In the rows, zero is written as 128.
Which row each row swaps with, under one turn or mirror
The rows were stretched afterwards, more along some directions than others.
K337: [133 132 134 150 109 132 115 117 122 131 103 160 150 139 122 116 123  82
 112 138 121 127 125 165 111 129 139]
K704: [138 132 136 146 113 119  85 132 122 121 111 135 153 129 129 126 142 115
 143 132 122 150 117 149 138 151 166]
K859: [116 160 140 141 103 129  84 120 142 113 129 138 138 110 119  94 154  96
 132 138 122 160 146 138 143 126 115]
K464: [105 130 124 124 123 122  87 112 139 112 110 142 163 138 138 112 133 118
 145 118 103 152  94 162 146 137 145]
K280: [116 141 142 144 116 130  83 114 146 112 126 140 131 104 118 109 147  89
 118 124 125 151 144 139 140 121 113]
K997: [119 146 125 140 117 113  77 118 146  98 114 156 160 112 120 124 154  93
 123 117 112 124 142 165 163 137 144]
K722: [118 133 131 153 125 116 102  99 134 122 128 153 117 119 134 116 157  91
 128 128 129 122 160 138 124 135 142]
K208: [115 160 124 107 150 120 103 125 127 100 138 143 150 111 129 111 177 129
 153 133 139 150 137 150 138 158 121]
K881: [124 136 130 111 119 114  96 126 130 119 125 127 141 134 142 114 129 126
 126 129 111 131 102 142 147 154 156]
K516: [108 148 141 157 135 115  84  96 110 100 140 168 134 120 127 120 167 119
 146 136 116 151 120 153 147 136 121]
K526: [136 113 135 158 103 134 115 110 109 136  88 151 138 140 111 115 130  87
 126 136 121 137 131 154 118 129 127]
K379: [115 135 130 145 120 111  82 134 142 108 120 159 159 122 118 136 147  89
 119 121 117 110 121 164 167 131 142]
K578: [119 137 128 147 115 120  78 125 140 102 102 157 150 132 124 146 135  93
 130 119 117 120 118 158 171 151 148]
K520: [111 149 134 141 115 125 107  90 139 124 137 125 130 138 132 104 139 100
 141 120 109 155 104 136 154 141 114]
K307: [109 129 136 159 111 114  98 105 123 110 110 143 121 149 135 125 133 118
 152 147 145 140 122 146 143 140 166]
K7: [115 132 126 128 115 113  80 129 139 115 114 130 155 125 138 120 142 120
 142 117 107 133  91 148 150 151 151]
K74: [143 128 134 140 109 127  94 136 119 127 102 150 159 126 118 118 140 117
 122 129 114 143 118 155 129 146 157]
K269: [131 138 135 151 111 118  80 119 142 104 110 158 138 120 118 137 130  92
 122 126 122 118 132 159 170 139 150]
K304: [119 157 133 115 148 116 104 144 133  99 137 136 142 120 121 111 172 124
 141 144 140 131 132 144 132 159 137]
K642: [108 124 126 158 119 119 104  98 129 100 119 151 117 149 126 135 124 111
 148 132 149 138 132 156 134 131 153]
K777: [111 127 131 134 120 124 119 105 133 122 123 151 120 133 139 100 143  88
 109 134 106 122 148 153 119 140 148]
K781: [125 133 129 121 115 117 124 140 124 120 139 127 141 162 129 124 134 109
 159 146 123 111 109 166 111 155 143]
K605: [125 150 146 170 116 117  80 108 121 116 146 151 124 121 120 110 151  99
 151 147 120 145 115 146 137 132 132]
K701: [100 138 136 149 120 123  89 110 133 107 105 152 118 150 143 130 130 129
 146 165 152 156 124 144 141 144 168]
K111: [130 134 140 155 106 137  98 116 125 136 106 162 156 147 120 112 125  78
 126 148 112 132 128 163 119 128 139]
K681: [123 166 122 111 135 125 101 127 132 119 136 144 141 108 126  97 168 134
 139 140 132 159 142 140 125 152 131]
K103: [116 154 139 121 121 133 115 106 132 121 140 133 143 155 125 105 133 109
 127 130 113 147  98 132 153 152 116]
K357: [108 158 130 121 127 122  99 109 140 115 148 120 144 135 128 112 146  95
 141 114 103 149 101 132 150 151 118]
K918: [118 148 133 153 135 125 110  96 125 125 153 152 127 127 136 122 133 107
 146 128 128 137 110 158 138 125 116]
K825: [121 171 134 120 138 125 110 128 124 111 131 147 151 116 122  99 179 120
 148 138 136 158 155 143 130 160 122]
K966: [119 128 130 114 105 128 120 133 125 120 133 125 137 153 134 111 135 114
 142 148 120 129 110 160 117 153 148]
K934: [123 147 133 129 119 114  93 120 136 103 128 153 141 126 119 123 148  98
 110 118 113 109 132 151 172 148 134]
K81: [120 153 142 154 139 119  95 105 125 115 154 144 122 121 135 109 154 114
 147 137 125 147 113 156 145 135 116]
K87: [130 122 121 124 122 125  93 123 124 113  97 152 157 126 113 120 137 114
 121 115 109 154 116 158 135 136 155]
K946: [127 134 130 134 117 129 133 125 124 121 136 148 133 153 134 118 123 109
 146 149 124 133 124 173 121 137 147]
K266: [129 163 140 135 142 119 104 139 124 114 140 134 136 119 122 108 175 129
 148 156 151 154 148 139 126 162 136]
K630: [112 128 122 131 108 122  95 111 125 115  99 157 159 139 128 119 126 121
 142 119  96 141 100 164 139 142 151]
K896: [122 120 130 131 103 120 114 133 111 115 118 135 126 144 120 113 144 109
 146 150 130 138 123 148 123 139 139]
K428: [106 142 142 159 122 118 112  87 129 125 127 169 124 119 129  95 150  90
 115 137 109 127 151 152 122 135 138]
K108: [115 148 136 154 140 119 100 112 126 105 148 146 127 124 130 113 157 113
 157 138 128 150 117 155 149 132 109]
K790: [111 145 132 144 121 121 111  83 123 117 134 141 119 143 121 111 139 113
 137 119 119 149 123 135 154 145 125]
K437: [115 134 135 169 108 122  97 104 123 121  97 169 137 147 128 136 121 121
 148 153 158 151 130 153 130 140 173]
K867: [118 134 130 158 123 112 109 107 120 110 110 142 117 136 126 131 128 126
 159 138 148 156 132 151 122 140 153]
K50: [120 136 141 167 109 118  89 118 131 115 108 149 123 142 123 130 129 107
 143 159 157 149 118 146 135 143 168]
K739: [112 162 139 115 132 122 100 132 122 106 128 152 139 117 122  90 180 132
 125 157 135 150 138 139 148 156 127]
K673: [127 115 126 123 107 125 120 150 128 110 117 127 130 149 122 111 139 104
 134 146 122 114 117 162 127 143 149]
K590: [119 141 141 167 119 121  96 118 141 114 109 162 139 134 131 131 134 116
 140 156 163 150 128 158 135 138 175]
K633: [122 147 137 144 116 124  76 104 136 112 119 151 142  89 118 115 165  90
 121 120 137 162 162 140 140 138 124]
K870: [123 141 132 141 116 120  79 128 147 109 119 130 126  94 114 118 163  92
 124 126 138 147 164 136 140 131 132]
K686: [136 125 132 142 121 135 115 137 123 132 106 147 154 145 104 113 128  84
 133 133 113 118 123 172 116 119 124]
K647: [120 116 131 134 104 127  81 117 130 109  90 145 138 137 132 107 139 115
 125 133 110 157 114 147 147 140 161]
K849: [119 159 123 113 152 120 111 137 131  94 140 131 142 120 124 104 180 121
 134 131 129 143 133 154 126 163 126]
K613: [112 132 133 154 118 117 102 108 121 100 110 153 123 150 134 128 134 115
 143 151 152 146 138 149 138 150 172]
K956: [112 153 135 142 110 129  97 116 137 121 131 125 130 148 122  96 143 102
 144 138 113 158  97 133 148 132 115]
K187: [119 148 131 138 117 122  77 107 139 106 133 134 117  97 116 103 155  93
 119 121 122 149 148 134 140 130 111]
K140: [119 137 134 138 138 122 114  91 134 128 125 162 137 108 135 103 149  91
 109 126 111 134 151 152 129 131 124]
K272: [120 162 129 116 152 127 107 115 124 118 136 151 142 110 129 105 169 144
 140 137 150 159 137 152 120 144 125]
K683: [132 159 137 122 129 128  97 137 129 118 125 137 129 109 117 102 166 128
 123 150 146 159 156 126 126 159 147]
K968: [124 147 139 163 137 125  81 102 123 110 143 157 124 103 119 120 156 109
 150 132 129 162 132 152 137 123 121]
K24: [135 132 135 161 106 126 112 117 116 142 109 163 160 138 116 117 135  81
 124 131 105 117 129 156 123 128 129]
K541: [123 117 127 131 110 125  87 125 125 118  96 136 151 134 126 115 134 108
 144 121 101 152 116 158 139 140 148]
K901: [111 163 130 111 146 126 105 117 134 104 133 145 129 112 122 104 162 128
 139 137 129 156 139 142 134 149 123]
K229: [124 164 131 156 138 119 100 112 119 112 148 140 127 120 124 115 149 114
 168 134 117 153 120 155 132 133 117]
K305: [123 139 140 168 123 114  76  99 119 116 138 156 127 114 118 119 153 111
 148 137 121 140 120 143 154 133 133]
K429: [111 152 139 128 112 120 106 108 137 122 137 130 133 134 126  92 145 110
 120 124 111 136 103 123 163 145 117]
K345: [101 144 147 144 127 113 105  99 127 116 138 160 116 122 134  99 159 101
 123 144 114 120 154 145 119 141 142]
K973: [130 129 132 155  99 133 109 119 115 135  99 155 152 142 120 125 132  89
 131 139 126 117 130 156 119 139 135]
K661: [119 145 120 135 109 123  86 106 142 117 117 139 145  86 125 110 159  98
 136 100 132 162 159 132 138 137 118]
K610: [122 132 135 131 111 121 128 131 120 114 133 140 140 160 122 114 132 103
 148 156 121 120 118 166 128 140 140]
K926: [116 121 112 124 125 131  83 114 127 102  98 156 160 126 128 124 133 123
 137 115 116 170 118 158 143 134 148]

K918 pairs with K642
K605 pairs with K50
K379 pairs with K722
K337 pairs with K187
K229 pairs with K867
K24 pairs with K870
K777 pairs with K934
K437 pairs with K968

